In the data rows, the value 500 means zero.
Some points, each followed by its number:
[479 546 552 506 676 587 429 496 458 475 501 489 437 439 496 516] 0
[411 477 702 529 494 520 574 560 415 519 629 595 373 466 583 542] 1
[452 391 575 510 682 528 700 618 768 416 488 457 403 297 514 717] 2
[544 626 627 686 718 618 546 435 328 522 556 532 544 670 477 512] 3
[667 562 598 158 367 369 452 478 669 648 575 656 617 564 525 403] 4
[514 706 522 509 511 431 548 610 512 546 520 465 450 537 618 538] 5
[300 552 541 357 496 756 348 454 435 365 521 565 501 381 513 508] 6
[414 645 548 727 616 424 486 669 406 374 406 456 408 500 554 525] 7
[482 373 391 649 650 287 407 554 752 593 641 729 718 303 535 250] 8
[442 467 392 685 800 525 410 324 388 522 504 475 426 425 481 398] 9
[328 379 732 506 516 471 622 316 675 544 392 249 442 558 380 341] 10
[411 384 863 621 422 301 572 534 523 848 201 599 570 390 496 582] 11
[464 377 386 552 755 688 524 332 311 448 540 607 426 582 520 521] 12
[685 334 530 533 189 643 541 511 451 509 699 718 562 745 590 607] 13
[402 645 284 049 529 653 532 768 405 574 433 250 383 377 603 451] 14
[464 586 772 517 549 510 641 458 645 448 502 421 537 582 457 476] 15
[390 353 540 549 710 424 585 503 886 606 567 400 515 339 427 658] 16
[494 616 551 585 577 592 615 676 521 444 399 557 615 507 439 552] 17
[433 727 400 631 311 463 678 155 339 428 445 335 451 469 766 480] 18
[548 442 385 662 765 510 447 384 391 535 550 568 552 385 400 449] 19
[729 522 507 465 711 706 549 555 440 461 473 372 436 364 637 646] 20
[269 319 553 340 550 486 647 508 627 383 579 450 463 457 512 578] 21
[768 579 610 308 552 357 381 339 428 521 527 538 526 569 636 527] 22
[389 414 620 623 621 470 517 243 666 703 705 493 503 545 415 384] 23
[393 424 698 451 409 637 429 523 387 423 628 543 671 439 419 526] 24
[565 295 551 639 350 646 610 481 408 651 585 461 497 665 587 524] 25
[301 655 355 394 361 486 450 289 537 543 546 492 429 560 455 387] 26
[710 494 624 440 428 483 515 507 528 437 539 590 486 493 430 321] 27
[487 277 463 436 163 534 659 640 455 694 574 394 453 443 473 516] 28
[346 338 539 341 378 559 443 491 376 426 695 576 659 538 512 514] 29
[577 423 356 513 584 521 543 454 471 511 451 507 583 511 437 394] 30
[398 528 736 491 463 405 450 612 566 386 515 582 647 495 471 492] 31
[627 694 592 596 739 548 527 567 353 423 426 416 531 472 398 396] 32
[279 478 528 414 305 726 200 324 542 597 394 348 353 397 532 586] 33
[299 422 700 470 407 490 458 470 475 464 559 534 307 335 419 449] 34
[444 416 299 490 689 374 508 591 686 412 595 659 405 249 345 354] 35
[684 662 754 164 477 184 230 445 593 632 569 540 493 716 594 370] 36
[359 453 319 518 430 588 601 356 392 417 414 394 448 534 451 631] 37
[408 802 562 814 372 408 498 719 592 522 572 570 468 474 495 419] 38
[393 339 641 530 496 453 525 550 439 228 344 580 407 436 415 521] 39
[619 185 334 481 368 804 598 524 568 490 535 612 636 737 570 520] 40
[352 402 696 501 539 556 421 613 491 397 651 530 744 510 422 472] 41
[355 592 479 599 430 726 261 473 667 478 441 577 350 434 487 582] 42
[302 288 435 434 608 379 561 391 587 418 637 531 558 335 480 644] 43
New points follow, each followed by the numbers of its three nearest points above by angle, nearest first.
[334 494 335 214 459 619 535 611 387 522 518 428 390 575 711 563] 14 6 37
[479 712 438 614 486 477 424 526 551 478 413 529 607 575 389 428] 38 17 32
[382 519 439 350 688 691 574 656 534 569 482 450 584 606 590 436] 14 17 40
[706 500 490 412 610 491 474 432 510 477 485 505 533 607 470 510] 22 36 30
[562 841 370 537 247 397 667 177 336 336 462 245 444 457 689 553] 18 37 26
[406 459 807 445 414 554 701 378 432 936 030 788 774 491 630 560] 11 4 17
[301 477 265 219 505 553 596 647 436 632 405 327 402 460 381 413] 14 28 37
[368 531 383 257 547 507 560 712 437 584 560 473 491 498 563 416] 14 21 5
[640 281 412 476 336 800 765 612 501 484 598 624 539 616 452 543] 40 13 25
[473 238 390 482 309 472 385 422 316 550 557 429 490 472 522 539] 28 29 25
[539 690 559 575 449 609 389 536 650 560 564 614 492 554 501 612] 42 38 5
[413 685 313 614 302 377 433 609 573 474 496 634 596 494 401 387] 38 26 8
[686 483 495 421 626 564 496 527 438 302 257 199 469 320 517 661] 20 32 2
[432 562 255 221 551 523 623 654 376 590 504 398 414 539 516 567] 14 37 5
[521 785 603 681 356 276 468 534 579 517 584 542 480 457 536 510] 38 5 7
[519 540 610 504 599 448 672 466 741 528 581 394 435 413 456 556] 16 2 15
[581 279 462 627 226 401 389 386 427 569 527 499 423 436 529 563] 28 25 13
[540 503 489 522 647 598 631 606 449 519 433 403 437 492 479 542] 20 32 17
[364 847 550 681 284 458 699 898 655 588 590 663 540 457 404 321] 38 17 5
[666 443 313 525 653 505 456 493 573 579 542 624 566 383 399 533] 19 30 35
[701 627 682 242 502 345 469 530 456 528 503 489 601 598 472 425] 36 22 4
[403 460 675 598 566 340 566 476 674 395 448 459 450 420 572 570] 2 16 15
[833 431 404 258 490 601 403 427 557 446 425 462 473 465 494 457] 22 27 20
[417 719 305 412 359 511 631 254 339 389 486 429 378 520 492 528] 18 37 26
[470 472 242 181 689 586 719 830 523 556 478 516 460 458 579 580] 14 2 20
[766 388 386 409 432 680 487 444 556 420 449 593 497 464 585 451] 40 27 13
[386 474 799 357 453 589 658 413 308 736 031 814 579 323 651 589] 11 1 39
[311 494 241 139 519 699 505 644 428 659 537 289 507 663 583 426] 14 26 28
[469 645 513 616 440 389 611 355 426 522 535 476 539 481 459 488] 18 38 26
[650 606 470 515 703 465 383 504 537 529 385 439 556 465 547 666] 20 0 22
[387 377 713 521 492 516 678 380 572 529 495 340 530 677 351 356] 10 15 23
[644 561 469 436 544 375 479 462 535 598 505 435 421 489 470 549] 22 36 4
[358 717 493 564 399 460 579 772 620 640 608 558 436 373 438 483] 38 5 17
[423 660 421 542 164 416 671 192 370 194 427 473 645 606 682 480] 18 37 26
[486 253 456 633 402 323 319 458 493 409 380 530 512 611 509 502] 39 13 8
[496 564 538 550 720 587 527 504 372 492 519 581 578 610 540 538] 3 12 32
[755 528 556 293 635 539 392 491 423 316 416 465 459 351 420 471] 20 32 22
[757 363 372 415 352 802 705 517 510 364 424 466 425 434 509 579] 40 20 28
[380 811 520 720 404 424 471 593 618 548 490 507 458 477 542 484] 38 5 7
[477 679 440 550 424 425 583 477 482 486 485 566 516 457 578 506] 18 5 38
[412 336 315 467 353 355 632 556 518 561 529 578 497 511 400 498] 28 43 35
[512 712 457 622 454 490 440 602 494 511 575 540 545 595 431 481] 38 5 17
[498 730 372 494 618 450 493 436 465 491 530 571 528 460 282 531] 19 32 35
[514 786 416 722 376 512 585 703 555 488 525 579 478 365 394 510] 38 17 5
[366 757 333 675 318 391 568 120 496 481 532 362 497 498 748 337] 18 26 37
[215 350 741 495 539 426 735 314 865 571 497 105 453 726 323 141] 10 15 23
[206 266 714 523 509 432 475 371 397 693 152 743 635 442 542 390] 11 39 34
[448 518 313 188 524 459 477 716 393 553 501 501 503 467 539 448] 14 4 29
[424 251 342 570 456 174 252 556 648 112 199 565 476 653 457 541] 39 35 31
[543 210 403 710 252 258 327 361 284 585 457 345 551 434 425 517] 28 25 37
[578 616 433 386 519 519 589 383 500 642 623 564 464 497 245 432] 26 4 23
[532 604 160 508 539 541 648 458 526 532 445 458 389 466 395 509] 37 30 35
[512 490 528 655 683 413 577 460 635 400 485 510 599 452 499 436] 8 16 19
[503 439 495 401 242 236 319 524 466 443 491 507 545 725 522 488] 36 4 13
[463 426 433 518 486 238 240 475 527 359 469 639 590 707 398 398] 36 8 31
[374 763 489 630 252 540 510 643 685 422 417 521 468 516 498 390] 38 42 5
[507 496 475 607 699 420 451 443 626 584 534 572 624 495 500 450] 8 19 23
[500 950 481 723 409 369 486 840 592 498 424 410 451 498 397 387] 38 5 7
[415 401 503 486 485 434 603 587 551 285 382 601 515 511 434 514] 39 21 31
[430 300 458 421 545 427 533 619 619 490 456 503 517 614 576 562] 21 40 16
[465 575 472 548 696 605 476 496 398 475 381 445 580 677 598 546] 3 12 32
[524 512 605 705 647 458 479 443 357 570 574 522 475 570 518 514] 3 9 19
[768 322 365 390 460 671 573 672 677 409 509 559 524 498 552 467] 40 13 27
[570 641 567 538 634 576 550 613 494 423 313 328 421 402 401 520] 32 20 17
[712 624 643 360 548 189 309 368 514 644 616 510 500 588 507 483] 36 22 4
[352 528 261 346 411 417 503 375 416 492 485 601 585 641 222 447] 26 37 30
[403 538 574 354 554 752 529 675 555 545 470 438 619 463 509 552] 14 17 6
[526 238 440 584 220 418 493 492 366 575 581 492 489 388 411 498] 28 25 13
[713 376 415 445 394 651 555 607 593 420 456 468 495 595 582 467] 40 13 25
[436 607 691 594 648 601 465 519 448 490 494 500 520 543 508 443] 3 0 32
[583 830 552 562 412 386 538 567 390 575 540 487 583 469 489 562] 5 38 32
[499 482 745 480 421 491 577 578 369 482 676 532 308 443 461 514] 1 34 24
[785 398 599 543 371 629 480 369 501 555 610 607 487 596 489 428] 13 27 25
